(in the rows, 128 means zero)
One turn moves every row onto another: examples first, then more rows asked
Baban: [ 99 110 171 120 138 140 147 112 126 132 147 145 104 166 160  93  92 156
 123 148 134 122  87  94  98  79 113 140 128 103 159 164 104 171 126 146
 121 132 108 145 130 118 129 117 123 129 129 115 121 123 115 142 129 142
 152 107 146]
pepo: [ 85 121 128 125 118  91 103 136 115 138 102 137 110 152  93  79 140 126
 118 103 126 144 119 137 138 133 115 150 138 120 151 163 139 123  91 100
 157 130 119 130 161 169 148 138 143 112 115 122 108  89  94 131 137 129
 158 135 142]
mopuf: [118 131 130 147 136 117 124  98 170 132 131 126  75 126 138 115 124 117
 179  97 156 105 108 149 138 139 160 102 136 126  98 122 121 157 162 118
 145 124 139 114 119 128 129 160 135 158 103 145 110 124  86 179 119 131
 110 115 128]
doluk: [102 126 133 138 133 109 123 161 108 122 103 122 112 135  98 108 132 149
 123 122 126 169  96 132 120  99  99 150 127 143 140 168 106 156  80 131
 140 116 110 121 138 168 155 129 166 118 107 105 113 107 115 120 149 151
 132  96 157]
mova: [122 150 134 140 105 152 122 123 166 112 131 140  71 116 150 122 111 136
 152 109 152 135 102 137 123 139 166 126 140 147  82 140 118 162 170 112
 129 132 125 127 116 128 143 149 136 160 121 157 115 136 126 158 115 138
  97  87 135]
Nugo: [156  95  86 114  77 122 147 116 132 127 131 148 143 134 137 132 124 123
 103 139 116  87 139 128 120 138 126 131 147 124 116 136 137 102 155 127
 136 146  97 103  94 133  99  98 115 168 151 129 127 156 127 123 135 113
 101 173 118]
fite: [108 102 170 116 124 121 164 126 143  97 170 158 111 127 124  77 126 176
 124 149 153 115  92 105  98 110 140 128 156 114 109 157 105 148 114 143
 127 148 117 131 129 115 128 119 114 149 101 121 119 123 119 168 155 148
 152 116  99]
fiz: [143 114 116  81 113 141 114  68 112 148 103  85 135 117 130 133 139 140
 142 128 125 113 152 132 113 117 120 134 137 132 116 137 114 118 174 127
 136 154 125 124 117 117  79 106 144 141 152  99 101 139 119 133 171 134
 125 194 135]
zokad: [104 118 133 129 130 124 105 152 111 132 111 136 118 123 106 106 148 158
 119 124 146 168 108 139 117 109  74 149 138 134 156 169 108 134  87 111
 133 130 113 129 141 178 114 125 126 109 114  99 105  93 105 115 154 109
 138  92 146]
lazub: [129  92 102 125 134 136 126 101 132 146 149 140 171  96 115 159 128 114
 107 136 108 140 121 141 137 131 138 122 103 158 145 140 122 123 137 149
 132 125 154 136 111 132 112 178 108 152 120  97 127 116 160 140 151 105
  90 109  93]
tos: [106 106 123 133 149  95 129 153 121 136 101 140 136 146 104  92 131 131
 120 108 151 138 112 141 145 137  81 139 141 126 152 167 133 133  77 107
 133 128 108 121 141 187 117 124 148 131 116 122 106  90 115 126 152 105
 165 113 137]
Boza: [140 107  90 101  87 137 143 127 105 106 135 133 143 134 134 145 127 126
 116 166 147  93 127 155 128 119 138 143 126 138 142 138 123 101 158 119
 139 160 111  95 114 164 108 111 111 172 148 124 140 103 150  94 143 107
 112 159 126]
Sidek: [150 108 111 131 135 185 128  94 146 145 128 148 171  94 135 162 115 111
  94 134 115 140 132 135 131 130 147 134 113 141 120 136 136 149 134 145
 107 129 139 133 109 151  87 148 107 135 108 116 126 149 146 143 128 145
  91 135 100]
levan: [131 106 108 110 147 177 139  87 147 162 144 127 177  96 123 161 113 111
 101 147 116 146 128 130 129 136 143 125  99 142 127 135 132 138 140 142
 119 138 143 147 111 153  98 160 109 143 112 113 127 141 145 141 133 134
  92 133  88]
tozir: [130 120 114  81 109 157 121  62 113 135 109  71 137 123 114 138 141 139
 141 147 134 125 144 130 112 120 125 134 115 139 128 126 116 113 173 138
 144 164 121 116 120 136 103 111 141 158 144 108 114 133 115 123 167 130
 124 192 133]
Kavi: [113 119  98 101 123  94 122 125  91 155 122 137 144 103 125 160 131 130
 136 126 105 137 117 154 119 109 147 116  92 131 151 123  97 111 157 166
 138 106 129 124 140  85 150 162 120 125 123  96 149 117 152 137 135 128
 117 149 109]
numam: [ 91 114 107 126 134  90 120 150 128 122 129 159  91 132  89  81 159 135
 127 125 125 153  99 147 141 118 117 149 154 131 135 155 101 130  86 114
 154 145 119 115 146 169 134 163 137 131 114 107 123  96  92 130 138 136
 151 121 128]
Ral: [124 124 115  73  89 148 121  72 105 133 110  81 143 116 108 134 138 134
 148 152 144 117 130 146 120 112 135 157 104 158 142 149 119 127 176 118
 150 144 136 122 123 145 124 120 135 159 140 101 106  92 137 110 175 141
 126 158 138]
tenu: [148 114 111 105 131 165 123  71 127 109 112 115 164 119 129 142 101 134
 136 116  90 140 154  98 129 136 136 141 100 119 116 138 131 127 160 127
  83 142 145 158 106 137 120 100 170 135 147 137 123 133 148 123 172 143
 134 127 127]
lifak: [124 145 149 144 147 160 133 132 149 105 115 102  77 114 153 134 104 157
 176 122 153 117 118 137 116 110 134 117 130 127  95 133 116 164 159 109
 111 129 125 113 120 144 110 139 149 151 111 148 119 128 124 148 138 139
  71  89 155]
geno: [146 107  81 103  81 125 154 125 123 115 130 135 143 140 128 139 127 134
 105 150 131 101 133 136 111 136 122 123 126 127 126 126 127 101 158 144
 137 153  92  96 102 134 108  95 114 176 153 132 143 148 130 117 139  98
 105 177 114]
nugad: [111 121 187 139 148 134 134 111 133 136 145 136 102 160 151  97 108 136
 106 141 157 116  97  90  96  93 109 123 136 113 150 152 132 160 129 128
 119 148 136 132 135 138  84 138 108 108 139 111 122 119 100 137 129 101
 153 126 116]
kof: [ 90 116 136 139 125 103 127 175 126 117 128 140 110 123  91 110 149 132
 101 118 135 181  96 135 133 114 135 142 155 155 121 157 127 144  77 129
 150 137 125 117 133 177 132 147 160 122 106 122 123 111 110 119 142 118
 141 109 143]
naf: [130 151 155 141 122 145 129 138 141 135 103 110  85 134 181 142 106 172
 167 106 157 128 123 153 109 127  97 124 147 124 105 139 118 135 171 100
 105 114 108 139 129 120 120 108 138 144 133 154 111 125 138 149 133 106
 106  98 143]
kanom: [139 172 137 157 130 109 144 132 137 144 115 138 120 100  94 124 161 119
 158 119 148 143 118 124 131 137  90 141 168 138 116 150 151 137 121  77
 149 107 163 140 106 164 129 124 105  97 116 137 107 140 120 160 181 131
 116 130 120]
vob: [133 118 109  97 128 172 140  68 134 124 124 103 168 125 118 140 106 127
 133 134 104 149 143 100 125 142 138 143  89 129 120 134 134 120 164 131
  95 152 145 155 106 153 138 113 169 156 152 140 128 129 147 122 165 133
 137 129 116]
mudod: [113 111 109 112 123  93 132 147  87 109 123 123 151 124 123 153 113 123
 129 129 117 107 132 131 125 115 170 107  99 108 150 109 148  96 149 143
 129 133 126  94 131 132 139 116 150 134 133 139 171 111 141 104 141 108
 112 163 140]
pokil: [108 129  91  70 115 116 139 105 120 177 134 147 147  87 127 158 129 138
 135 123 113 153 123 143 112 126 149 122  85 114 132 117 109 139 160 164
 120 103 121 138 122  93 138 140 110 123 123 108 145 145 135 138 127 144
 117 143  95]
Zevuz: [131 137 171 139 135 101 160 119 136 120 129 132 115 175 128  80 105 126
 107 127 149  92  87  80  89 121 110 128 126 114 123 158 125 158 126 130
 108 130 131 135 141 132 131 131 138 127 135 120 122 125 117 154 137 121
 173 135  88]
naki: [137 173 106 143 151  89 141 140 124 138 116 156  88 123 100 119 137 112
 170 106 123 135 103 115 129 120  71 136 146 127 129 150 115 154 120  92
 134 104 149 152  98 145 125 135 124  92 150 130 124 150 130 152 175 133
 109 119 130]
Boda: [133 126 150 164 149 121 126 113 154 148 104 105  99 153 174 129 108 141
 170 113 148  86 136 151 131 128  90 106 144 101 122 123 130 125 158  99
 125 112 111 125 136 132 117 126 123 153 105 145 106 116 106 170 124 104
  86 118 133]
Ralik: [126 131 130 156 111 107 115 103 165 138 122 147  87 146 163 112 122 134
 167  87 137 105 129 137 137 153 127 106 140 105 112 121 135 121 175  99
 125 115 128 137 125 112 151 128 117 150 123 157 116 114  94 172 116  94
 128  99 120]
Netu: [143 153 119 155 135 122 153 122 135 112 113 152 128 111 102 112 148 131
 178 131 141 129 116 132 148 128  99 157 162 119 119 155 129 132 109  88
 156 121 137 131 107 167 167  88 120 131 101 157 113 133 127 163 174 171
 132 128 135]
Dira: [125 130  93  90 112 123 138 106 125 168 124 160 140  77 141 155 136 135
 135 118 122 149 119 148 110 114 158 131 102 120 122 119 105 147 168 164
 117  98 121 115 116  90 125 131 118 116 118 101 138 154 126 143 130 160
 132 152 104]
mirof: [124 140 125 149 138 143 108 119 114 112 122 160 105 103 117 126 146 141
 177 123 145 157 130 143 153 117 121 138 175 118 140 143 121 134 116 103
 178 148 138 123 112 156 144  79 105 108 104 163 125 131 117 158 170 146
 133 137 174]
midu: [126 156 119 156 147 114 104 141 112 139 119 155  85 134 119 138 119  98
 141  96 116 148 112 117 134 117  99 125 154 131 146 153 136 160 111 105
 161 131 139 144 110 140 120 127 116  82 147 154 136 155 130 147 150 114
  95 127 175]
geb: [ 93  96 200 129 134 141 149 124 134 124 164 130 118 139 141  98 100 162
 110 140 156 128 101  97  97  94 161 122 148 119 129 162 140 162 107 145
 143 138 121 130 126 125 123 107 128 129  97 135 111 128 118 153 139 139
 136 124 152]
Tev: [115 110 106  99 115 103 141 130 109 129 136 127 153 116 109 154 114 129
 123 120 111 112 142 115 115 125 164  94  82  91 142 102 158 114 148 161
 128 118 122 100 106 126 132 110 129 124 119 140 165 145 105 126 134 119
  86 158 133]
sug: [123 103 105 112 104  98 140 124 127 123 129 143 143 108 114 138 119 127
 132 118 105 106 151 105 122 117 178 107 100  87 132 104 162 115 157 147
 115 115 130  94 102 127 123 108 140 118 120 129 161 152  94 124 141 132
  95 157 139]
fuv: [134 138 100 146 159 123 127 141 115 121 124 177  89 126 138 131 118 114
 163 116 142 146 106 149 150 115 103 131 171 124 148 147 100 162 100 125
 176 145 114 123 104 143 131  97 123 120 132 160 129 148 135 152 154 140
 132 139 177]
siti: [127 105 118 102 114 135 137  80 131 122 130 109 181 112  98 138 110 115
 141 124 115 141 131 114 140 140 148 137  85 152 138 145 146 130 157 136
 110 126 161 153  93 148 144 143 164 161 134 120 114 103 161 119 179 122
 128 103 125]
viku: [111 132 189 135 116 118 132 106 134 104 141 120 104 143 106  72 135 153
 109 138 143 103 101  87  85 119 140 125 141 112 111 156 132 138 122 123
 131 139 139 125 157 121 132 140 105 120 109 121 117 118  96 170 142 145
 137 141  91]

Dira goes to Sidek
siti goes to Ral
mopuf goes to mova
Now find these:
kof goes to doluk
levan goes to vob
viku goes to fite
mirof goes to fuv

One turn moves every row onto another: examples first, then more rows asked
tupid: [181 145 150 149 136  96 145 131 148 100 160 135 124 108 125  97 113 121
 118 151]
mafu: [124 119 151 132 166 118 121 138 156 113  94 132 104 145  94 156 140 110
 119 106]
dode: [176 154 147 154 137 107 140 134 153 110 155 136 129 114 129 101 125  98
 102 157]
sutif: [144 171 131 124 125  92 114 142 119 116 111 130 136 148 147 156 126 132
 179 119]
tevig: [139 145 118 121 129 103 103 124  82 133 153 116  77 136  95 114 125 134
 117 114]
gizi: [124 139 109 134 113 141 156 166 136 158 131 146 165 119 156 139 136 156
 115 156]
Vuf: [ 92 113 130 107 123 145 108 105 130 165 136 137 161 110 126 127 134 136
 106 144]
rosuf: [143 149 129 152 142 116 140 125 171 157 133 124 101 174 150 159 133 157
 108 115]
kuda: [135 108 140 124 152  95 122 120 151 105  80 127 116 132 101 148 132 107
 146 116]
ked: [155 160 127 137 121  92 126 142 117 134 104 136 140 154 167 165 130 122
 164 140]
pupaz: [126 116 157 143 170 122 133 152 151 120  98 137  99 148 100 162 137 115
 110 116]
mus: [140  90 148 134 150  94 148 136 125 115  83 135 109 133 113 164 120 128
 140 135]
Moge: [139  94 144 127 145  92 135 124 138 106  79 129 112 129 110 156 123 119
 146 127]
rutov: [140  94 152 137 158 104 155 150 124 118  93 137  98 140 117 168 124 130
 127 135]
Punan: [133 164 136 142 146 112 130 123 171 136 139 121 100 168 133 145 130 170
 123  90]
sedag: [130 140 109 123 106 127 154 162 126 146 126 142 172 114 155 136 127 158
 142 154]
sove: [137 177 138 122 131  94 115 137 136 110 123 121 128 147 133 144 122 149
 173  96]
peke: [149 135 101 130 121 109 106 120  82 156 132 124  87 149 121 131 134  99
  97 144]
rof: [151 146 125 157 133 111 147 129 150 161 118 127 113 172 168 169 137 144
 112 136]
kega: [113 156 104 112 114 129 131 132 166 132 141 128 167 111 122 107 134 168
 138 111]
teti: [176 152 144 156 136 105 141 124 159 108 154 134 130 115 129  99 122 101
 103 152]
zof: [177 153 153 157 139 106 142 143 146 106 155 137 131 113 130 104 118 103
 107 158]
Vaz: [177 155 151 152 139 104 142 140 143 104 156 138 128 109 129 103 117 108
 113 157]
ded: [128 117 142 125 155 106 117 125 157 106  88 126 111 138  92 150 138 105
 134 106]
bara: [155 149 123 148 125  99 138 138 129 152 105 134 129 165 172 174 134 128
 136 147]
veva: [132 107 160 142 165 118 148 156 138 124  96 137  99 144 107 168 129 126
 116 127]
funiz: [118 148 106 112 107 122 133 136 149 125 133 131 173 103 131 112 126 166
 153 121]
suz: [ 89 124 140 106 131 148 105 133 110 163 139 142 161 106 123 136 134 137
 112 148]
duf: [174 145 142 152 136  98 143 122 161 106 158 133 126 113 125  96 117 114
 107 152]
Fupiv: [ 97 101 131 102 125 133 119 104 121 163 141 133 155 100 124 126 124 161
 118 142]
nonon: [110 155 104 123 123 146 134 135 179 145 144 129 161 123 127 113 140 165
 113 115]
Dile: [142 148 119 116 123 107 102 132  72 128 145 121  85 137  99 120 124 120
 125 120]
pefo: [178 152 152 151 139 100 146 139 141 101 159 137 124 111 127 102 114 116
 117 154]
rep: [149 141 109 122 119 110 106 131  74 145 135 126  94 139 116 133 133  96
 109 144]
Kavis: [179 145 147 152 134  96 145 125 155 102 159 132 127 112 124  91 111 113
 112 151]
gak: [118 148 109 138 119 148 151 156 157 167 137 145 161 131 151 137 143 155
 101 148]
reb: [ 92 105 126 103 120 134 112 101 126 165 136 138 155 103 128 127 130 152
 112 142]
dolo: [ 90 119 148 106 128 145 116 134 105 161 146 143 154 102 124 137 128 150
 117 145]
veson: [148 130 106 130 127 111 118 109  98 153 146 115  73 146 109 122 130 124
  93 122]
budon: [149 127 103 134 122 109 115 112  95 162 137 122  80 150 115 128 134 114
  90 136]
ruro: [132 174 139 130 142 106 118 126 159 120 138 116 113 154 126 142 126 165
 150  83]
kav: [124 144 109 112 105 118 145 153 129 133 125 141 177 103 143 120 128 161
 158 141]
kufu: [115 150 106 131 122 151 145 145 174 159 143 136 159 129 138 122 143 161
 102 129]
Fozor: [ 93 106 137 107 125 136 117 118 111 157 144 135 154  97 121 126 120 171
 121 141]
rek: [145 149 117 119 124 106  99 136  68 134 136 125  92 137 109 126 131 103
 124 135]
gerez: [ 87 114 145 102 130 140 121 127 104 161 147 139 151 100 125 133 122 165
 120 144]
vilak: [141 133 112 124 128 105 110 111  97 143 151 112  72 144  95 120 125 136
 100 114]
sor: [ 88 120 135 104 126 148 103 121 121 163 137 142 165 108 125 137 138 134
 107 145]

Fozor goes to Fupiv
gizi goes to sedag
Now find these:
bara goes to ked
pupaz goes to veva
veson goes to budon

